Each path is a new rotation, seen through one point. The rows after it are directions, each followed by how far the rotation turns it, in degrees a step (0 if it stays put).
Each turn is a multiple of 5 degrees from 10 to 175, or 0.
Each row of a path follows its step; steps can be skipped.

step 0: [-10  -5   7   4   1  31   6   0 -21  14  23  23  -8   8   9  10   9  -5
  -1  21   0  -4   5  -4   0 -13  29 -27  -7  -2 -15  -3  21  29   1  19
  -4  19 -10  16  24  14  49  -1 -14   0 -16 -18  -8   2  18 -13]
step 1: [ 15 -12 -11  20  24  34   5   5 -20  -1   4  16 -12  18  13 -12  20 -19
   3  16  -3  32  -6 -16  20  30  23 -11  -7   8 -16 -10  -3  19  10  -4
  -8  17  14  10 -21   4  10  -7  -6  12 -20  -1  35   9  18   2]
step 3: [ 17  -9  -9  23  -7  17   2   8 -10   1  34   8  -1  20  17  -4  16 -21
   9   5  11  22  28  15  15   7  17 -10 -18 -41 -28  15 -11  11  -7   6
   3 -14  -5 -24 -16  10   4 -10  -2   1  -8 -10 -22   4  25  18]
step 4: [  4 -18  17  -7 -17   7  -2   1  -8  28  -1  28  32   5  -7  -4  -1  -9
   8  -9 -18  28   2  -1  -7   6  35  -3  -7 -23 -17   5  -5  13  20  10
   4   7 -10   3 -38  14  -8 -10 -37   1  -6  -5  -3 -12  30 -14]
step 6: [  8 -18  -2   8  26   2   4   7 -14  -1  14  37 -17  10   4  12   4 -24
  -2  14 -16  12   4   9 -16  20  10   0   2   6 -21  12  11 -13  -5  13
   4  14  10  16 -25   0   5 -21 -13 -21 -49 -25 -14  -8  17 -20]
step 7: [  7 -14  -3   3  21  18  10 -22   8   5  32  21   3  16 -13  -2 -23 -16
   8   4 -15   7   4  -4  32  11  18  -4 -13   3 -34 -12  11   2   5 -17
  -6 -10   0  15 -36 -31  10 -25 -26  -6  -9   9 -10   8 -18  -2]
step 9: [ 15 -10   4   8   0  20   2 -15  -3 -16   7  21   0   4  -7  -6  -5 -15
  -8  10  11  17  -7 -10  15 -20  36 -27 -30 -12 -21  27  20  18  15   6
   3  19  -1  -7  -4  -2  24 -25  -9  21 -17  16  -4 -10  23 -26]
step 11: [ 10   0  -4  13  -1  23  20  17  12  -9  22  13  -9   1 -13  19  22 -17
   2  37  14   9  21   2   0  15  42  -7  -9   2 -40  -6   7  -5 -12   3
  11  26   8  14   6   9  18   1  -9  -5 -20   8   9  -4  16  24]
step 12: [ 11  -4 -14   7   0  28  -4 -13 -19  28  11  28   5  27   7 -14  22 -11
  27  -3  -3   6  20   3  17  -3  21 -13   0 -11 -39  17   5  -7  -5  -3
 -35   2   8  -2 -19   4   4  17 -26  -9 -27   1   6  -2   9  10]
[ -8  -1   0 -11  -5   3  -1  -5   2   5   5   3   0   7   1   2  -2   5
   4   2   1  -3   0  -3   3 -12  -8  -1  -4  -2  -1  -3   4   2   9   2
  -7  -5  -3   4  -3  -5   0   9  -7  -3   4   1  -1   6  -9   0]
140
[ 9 -7  2 -6 -3  9 -5  2  1  8 -4 -1 -3 -4 -3 -9 -6  1 -7 -5  1 -8  3 -7
 -6 -5  4 -9  2 -1  0  7 -3  7 -2 -1 -1 -7 -7  2 -3  3  3 -1  3  1  5 -4
 -1 -5  3  5]
80
[  5   6   0   1  -2   0  -6   5   4   5   4   3   6  -5   4   1  11  -1
   7   0   7   2  -2  10  -5  -1   7   0   2  -4   0   2 -12   4   0   2
  -4  -4   6   3  -3   2  -1   6   0   3   4  -7   8   9   0   0]
35
[ -3   1  -7   0   3   5  -6  -5   0  -1  -4  -6   3  -6   1  -2   2  -3
   5   6   2  -2   1   0   2 -11   2  -2  -2   1  -5 -11   2   7  -5   2
  -2   6  -4   0   7  -2   2   2   5   9 -10   4   9  -6   0   4]
35
[-1 -8 -8 -4  6 -1  5  3  1 -6  3  2 -6 -2 -2 -2  1  0 -2  9  2  2 -4 -8
 -7  2 -7 -6  0  5  3  3 -2 -3 -1  6  9 -3  3 12 -5  2 -3  2  3  3 -5  0
  9  8  0  0]
80
[ -1   7   2  -2  -3  -3   5  13   7  12  -2  -4   5   6  -4   0  -3  -4
 -10   4  -7   3   0   3   2   3   0   1  -8  -1  -1  -2  -6   0  -5  -5
   3   3  -4  10   4  -1   0   4   4   4  -1   5   0   2  -8   1]
125

step 0: [ 17 -12  11 -15  30 -25 -21 -15 -17  19   2  10 -25 -10   1   0   5   1
  12 -19 -22  -6   2 -22   1 -10  -1  -3 -18  13  35  -7  42  11   6 -30
  12  11  26   3   7  -4  -3 -10  10  14  -5   4  21  -2 -12   3]
step 1: [  6 -10 -17 -13   6   0 -32 -14  -3 -43   4  -9  10  27  -7 -15  14 -14
  11 -16  11  14  -4 -21  41   6  33  -3 -11  -7  -6 -21  22 -11 -14   0
  -9  -9  12  -6  -4  -9  10 -12 -23  16  14  10   9   2   7   0]
step 2: [-31 -29 -29  -5   4   2   3   1 -22  11 -24  16 -17   8  -4  12   6 -15
  15 -12  -8  10  13   3  10  -6 -19   9   9 -18  -5  -2  31 -21   0 -22
  12  -4  11 -12  26 -31 -18 -10  -4  21 -13 -23   9 -19   6  -3]
step 3: [-17   3 -30   0  -1  19 -21   7   5 -24   6  -9  16  -6 -27   3   5  -7
  22   9   9   7 -11 -11  18  14  -7   3   5  -2  15  40  -3  16  17   7
 -29  -5   7   6  14 -14   0 -19 -26  10  14 -31 -13  15  27   5]
step 4: [-27   1   0 -20  15  15  19  -5 -20  20   5   2 -12   2 -19  29  -9  -1
  15 -32  27  -5  -7 -21 -19   1 -13  -6  13  -2  21   8   2   6  24   9
 -11  15 -11  -2  -7   1 -24  12   5  16 -23  -3  19 -23  32   1]
step 5: [-10  11   8  16 -11  22  13  -1 -22  -6  10 -17  25  -9 -28   4  12   4
  -8  -5  -1   4  15 -21  26  -7  29   6   0   3  42  26 -10   2  -8  -5
 -23 -29  -7  24 -34  -7   3  12   5   8   6   4   5   0   4   3]
step 6: [ -5  29  -1   7  27   6  -5  21  22  38  -8  -1  11   7   0  26  13  -2
 -14 -35   1  17  -4 -12  -9  18   0  -6   6 -13   2  -5  18  -8   5 -34
   7 -27 -10   6  -7   8  12  20  18  17 -17   3   9 -29  -2   4]
step 9: [  8  22  22  -1  11   1 -13 -13 -22 -19   8 -10  -8 -36  -4 -22  33  -5
  33   4 -10  13  47   3  18  25  14   6  -7  -7   5  20   2  -3  18  14
  17  11   4   2   6   2  -7 -20  -8 -10  -4   6   0  -9   1  -7]
step 12: [  0 -10 -11   6 -19   3 -30   9   9  -6   8  29  14  30 -13 -16 -33   6
  14 -30  10  12 -21  -1   2  22  -1   8  27   2  35   7  12  -4   5  -9
   7  -3   3 -20   6   5 -20  14  17  -4   8 -21  -6 -24 -12  10]
[-1 -5  1  5  7  0  0  3 -1  6  5 -1  6 -2  3 -3  4  2 -4 -6  5 -1  2  2
 -1 -6  0 -7 -9 -7  3  0 -8  6 -2 -3  7  3 -3  2 -4  8  9  3  4  8  6 -1
 -1  0 -7 11]
45
[ 1 12 10 -1  0 -2  0 -6  1  3 -6 -2 -1  2  1  0  7  2 -4  1  0 -4 -4  7
 -7  5  2  8 -2  8  0  2 -4 -4 -2 -8  0  5 -1 -4 -6 -8 13 -5 -1  3  0  4
  3 -4 -3  1]
40
[  4  -1  -5   2   8  -6  -1   4  -2   3  -5   0  -3   3 -11  -1   1   6
   1  -8   6   7  -2   3   0  -4  -6   9  -7  -1 -10   5  -1  -3   0   6
  -3  -4  -3  -5  -3   7   1  -4   2  -2  -4  10  -2   3   3  -4]
155
[  4   3  -5  -2   4   1  -6  -4   3  10  -1  -1   7  -2   5   0   9   4
  -1   2  -4   7   3  -4   4  -4   2   4   4  -1   0 -10   2  -1   1  -4
   4  11   2  -5  -8   1  -7  -2  -3  -3  -1   0   1  13  -1  -4]
45
[-3  6  4  0 -3 -9  5  0 -3 -5  8  2 -3 -6  0  1 -2 -9  2 -3 -5  5  1 -8
  9 -9  9 -3 -1  3 -2  1 -3 -9  4  0  3  2  3 -5 -6  1 -1  5 -1  3  1 12
  1 -6 -1  2]
85
[ -2   3   4  -4   1  -4   2   5   3   0  -1   6   2  -7   0   1  -2  -2
   3   1  11  -9  -6  -7  -2  -4   1   4  -1   1   7   2   0  -2   0  -6
   1   1 -12  -9   7   4  -7 -10  -1  -4   7  -1  -4   5  -1   0]
85
